In the data rows, the value 128 means zero.
Here is a table of points, one per row:
[186  77  87  40  81  33 189 217   0  78 112 135   0  79  95  48  96 255  61 192   0  92 197 196 147  25 211 105 255  33 123 107 119]
[ 95 126 163 145 173 166  87 113 153 193 176 194 149 191 158 183 125 130 132 112  90 193  99  68  93 188   0 153  65 187  74 140 211]
[116 150  83  86 154 101  69 147 201 161 188 104 162 101 165 151  80 103 147  62 132 127 121 122 121 111 148  65 113 114 195 110 102]
[104 109 132 127  95 114 146  57  77 136 101 160  92 127 105 109 153 163 130 127 112 157 149 173 118  86 159 104 141  59 120 112 109]
[123 123 116 143 132  30 165 144 132 144 101  96 108 116 144 139 162  91 129 117 151 150 146  98 124 122 142 164 134 129 121 150 100]
[113 108 125  95 178 110 103 150  37 199 164 119 140  72 147 110  80  37 171  79 103  77  78 139 255 107 145  81 100 122 170  82 135]
[116 161 107 133 137  93 139 114 138  97 106 123 141 137  99  87 105 123 154 130 191  94 133 125 143 111 177  99 127  94 171 111 100]
[125 115 115 123 138 151 115   0 125 112 131  98 164 118 117 143 126 133 112 128 137 101 133 198 116 153 151  88 139 131 160  83  87]
[115 159 173 142 148 156  79  71 148 171 142 134 148 160 181 137 106 126 126 122 102 202 109  65 101 175  77 150  97 162  77 157 209]
[ 94 122 104  96 126 129 135 127  96 137 124 122 137 113 122  98  85 129 126 116 112 118 230  88 130 105 120 125 105 176 157 114 124]
[112 114 146 139  55 155 134 173 179  20 135  96 168 101 108  14 143 120 153 138 255  68 127  73 106 137 221 149 122 185 117 169  16]
[117 171 151 166 183 187  98  62 226 146 122 137 199 124 150 177 135  53 151 116 255 169  77 130 143 200  30 147  13 218 162 158 117]
[141 110  92 119 105  53 129 161  82 109 169 126 135  97 178 122 128 121 126 152 109 149 154 149  89 101 169 185 164  89 188 100 111]
[141 153 106 134 117 144 165 158 176 145  68 126 120 127  91 119 201 121  99 116 145  73 105 135 145  98 187 187 126 158 100 104  90]
[139  99 121 123  75  99 131 183  75 157 130  88  30  99 124 128 113 144 120 129  86 218 149 141 134  95 130 114 138  72 104 142 137]
[106 180 146 166 139 157 195  74 206 106  65 159 151 168 131 160 199 138  44 145 219 165 172 127 176 129 143 148 130 126  92 155  99]
[130 161 114 167 107 117 171  49 204 117  60 108 175 138 140 186 176 107  64 125 188 185 166 167 188 123 122 160 108  97  83 162  98]
[146 151 117 105 152 110 110  94 211 126 138 126 196 124 111 131 111 150 165 132  75  85  97 125 132 111 118  76 121 148 167 131 145]
[139 154 126 134 102 117 193  97 178 122 111 117 118 134 102 112 163 127 104 113 112 152 119 127 146  78 144 182 111 128  84 101 125]
[162 104 132 153 236  32 117  67  74 202 126 169  50 140 137 205 103  85 101 170 118 255 151 138 138 143  58  46 144  67 113  29 191]
[174 123 166 107 145 158 129 180 116 147 164 204  77 148 108 140  97 137 129 129  30 182 125  78 101  83 100 145 152 123 133 144 203]
[134 115 107 145 124  95 156 141  78 127 152 191  74  72 102 119 130 132 104 166 139  70 153 175 108  65 170  57 153  43 185 121  95]
[ 83 160 215  96 184 213 100  54 169 208 175 126 191 161 169 196 118 108 119  96 178 195  52  69 113 255   0 142   0 229  93 214 167]
[ 98 124 143 118 100 183  71 193 208  52 102  35 205 118  85 166 144 171 255 109 177  40 116 135 118 139 220 171  97 233 148 173  48]
[112 177 191 157  80 196 238 136 173  74  55 171  57 168 119 100 255 112  59  79 138 173 135  99 119  99 122 255 189 139   0 200  86]
[139  97 123 127  67  99 160 154 148  88  84 107 100 119 109  86 117 131 184 125 122  63 144 152 111 123 157  90 174  98 153  82 108]
[136  82 135 144 150 134  72 152 107 144 191 107  45 107 150 126  59 149 157 108 118 111 103 114  83 138 120  99  78 113 196 116 119]
[134 129 111 111 130  81 133  97 146 105  93 158 113 131 132 161 139 118 105 114 172  67 147 144 133 105 119 117 113 102 183  86  78]
[148 121  98 164 146 123 123  91 126 255 128 204 127 132 101  96 114 158 131 134 167 146 135 144 113 138 116 116 127 123 106 145 190]
[135 191 140 205  90 167 191  96 150 122  51 129 110 220  99 168 166 150  64 170 255 191 171 146  63 103 145 196 162 130  59 166 144]
[128 155 126 161 114 124 172  59 178 140  72  64 191 114 137  75 200 138 107 137 208 177 148 133 179 114 137 178  81 147 118 160 151]
[138  66 105 129  87 194 136 197 161  54 125 104 214 103  76  96 145  76 115 180 147  45 147 132 143 127 204 154 116 167 169 120  44]
[158 110  91 116 112 100 134 103 136 157 157 123 107 119 139 102 102 129 129 150  65 153 149 117 127 152 106 128 143 106 110 140 184]
[149 162 133 145 209 154 151 150 123 147 119 154  81 170 130 151 133 123  88 115 174 142 153 128 186 117  69 135 166 115 126 105 153]
[143 117 104 136 131  58  81 130 113 154 160  78 180 111 125  91  88 109 151 132 123  63 115 143 118 131 189  53 107 120 196 110  88]
[ 97 159 148 134   4 255 241 193 176   0  68 107 162 168 103 101 255 123  86  77 172 100  87 105 142 197 103 255 185 204   0 174  41]
[ 90 155 145 134 158 177 104  90 189 156 145 178 166 169 171 158 129  89 147 150 195 115  57  81 154 218  70  98  68 156 157 141  84]
[ 68 139 169 142 175 173  80 128 152 151 143 141 139 173 160 175 146 105 137 115  92 206  61  90 123 132  50 118  68 140  94 188 206]
[166 155 116 118 161 141 113 108 100 205 183 131  79 145 145 136 198 138 157 127 149 195 142 118 144 126  23  20  76  75 137 106 234]
[106  86 173 110 136 134  72 156  36 136 172 129 131 117 125 105  43 110 166 133  57  76  81 125 103 136  75  71 158 154 163  88 154]
[140 111 149  81 162  85  79 151  83 137 153 116 124 113 176 118  63  80 154 136  79  55  98 109 160 147 115 125  89 138 123 107 139]
[159 107  81 126 126 110  88 171  68 174 126 134 123 150 148  82 115 149 102 158 100 115 186 161 139 110 186 136 197  53 159 114  89]
[184  56  88  74 103  99 141 204  30  95 142 142  59 119  72  71 139 131  90 170  11 110 197 207  58  89 227 129 228  48 127 105 204]
[ 91 112  55 206  79  69  59 139 135  87 131  79 236  92 138 133  28 110 138 128 132   0  95 157 102 157 200  44  95 174 253 123  64]
[130 104 126 123 103 130 121 150  89 148 171 129 150  92 120 131 101 136 168  86 119  83  93 149  76 135 107  76  95 139 163 152 130]
[165 101 105 109 137  82 119 132  95  93 152 112 105 103  99 133 121 165 117 178 134 110 163 124 128  51 123 167 144  81 146 107  81]
[126 128 117 102 137 152 121 105 134  85 122 124 120 111 128 149 122 103 142 127 122 117 117 112 118 116  90 135 156 144  85 124 164]
[121  94 147  48 153 122  97 142  60 151 149 142 178  94 194 109  79 106 182  95  45  84 121 138 102 148 112  90 161 119 170  19 126]
[ 85 136 177 158 173 180  98 140  99 173 152 122 119 182 162 145 108 250 107 157  41 249  52 111 134 185  54 135 119 175  96 137 226]
[134 154 129 149 176 146 116 135  92 190 144 110 155 152  83 143 105 117 133 125 117 156  97  53 112 179  76 103  85 169 113 126 177]
[150 154 154 167  99 129 145 131 131 101 117 132  98 137  92 152 150  95  98 131 160 155 139 117 164 126 172  84 149  95  83 125 144]
[179  91 130  64 103  99 125 202 104  65 134 163  44 147 119 103  96 174 105 150   0 134 186 124 124 121 151 211 164  73  62 146 205]
[ 93  69 141  92 104  74 129 115  50 154 147 136 113  91 133 111  92  84 227 122  88  87  32 120  86 153 138  95 111 136 187 113 109]
[126 161 120 236 149 135 135 111 163 124  97 138 105 155 115 149 140 134 113 106 190 149 150 163 157  97 120 129 138 120 110 162 112]
[114 159 112 136 152 141 117 121 141 133  93 134 164  98 154 150 120 128 123 125 136 128 132 157 129 129 109 107 208 129 135 157 114]
[180 123 151 108 100 113 138 160  74 141 123 142  69 130 136 131 119 127 119 153  78 162 168 155  77  91 155 117 149  89  94 130 192]
[104 165 159 139 196 154 130 112 155 173 137 125 175 149 142 164 142 118 160 127 127 163 143 112 166 191  84 114 103 132  72 130 172]
[ 81 129  96 108  23 200  77 164 222   0 132  53 255  63 121 130 142 199 134 130 159   0  67 154 177  95 255 162  91 218 224 130   0]
[133 132 119  91 137 114 192 122 144  54 121 142  17 143 129 140 187 143  96  85 135 174 182 119 111 131 125 202 187 111  95 150 137]
Along one direction, these points spread out more than along any other. Take the direction at right angles to it along which they spread out most. Then take the direction at right angles to both along which they spread out most. Go by this last direction. Where along it does each point below lie, from 0 to 99? The average is 50, and the first point in the table lies past the average. One standard deviation of the points above along it is 16.
[139  97 123 127  67  99 160 154 148  88  84 107 100 119 109  86 117 131 184 125 122  63 144 152 111 123 157  90 174  98 153  82 108] 48
[ 95 126 163 145 173 166  87 113 153 193 176 194 149 191 158 183 125 130 132 112  90 193  99  68  93 188   0 153  65 187  74 140 211] 49
[135 191 140 205  90 167 191  96 150 122  51 129 110 220  99 168 166 150  64 170 255 191 171 146  63 103 145 196 162 130  59 166 144] 82
[ 81 129  96 108  23 200  77 164 222   0 132  53 255  63 121 130 142 199 134 130 159   0  67 154 177  95 255 162  91 218 224 130   0] 26
[133 132 119  91 137 114 192 122 144  54 121 142  17 143 129 140 187 143  96  85 135 174 182 119 111 131 125 202 187 111  95 150 137] 77
[ 97 159 148 134   4 255 241 193 176   0  68 107 162 168 103 101 255 123  86  77 172 100  87 105 142 197 103 255 185 204   0 174  41] 80
[139  99 121 123  75  99 131 183  75 157 130  88  30  99 124 128 113 144 120 129  86 218 149 141 134  95 130 114 138  72 104 142 137] 61
[158 110  91 116 112 100 134 103 136 157 157 123 107 119 139 102 102 129 129 150  65 153 149 117 127 152 106 128 143 106 110 140 184] 53
[117 171 151 166 183 187  98  62 226 146 122 137 199 124 150 177 135  53 151 116 255 169  77 130 143 200  30 147  13 218 162 158 117] 36
[112 114 146 139  55 155 134 173 179  20 135  96 168 101 108  14 143 120 153 138 255  68 127  73 106 137 221 149 122 185 117 169  16] 46
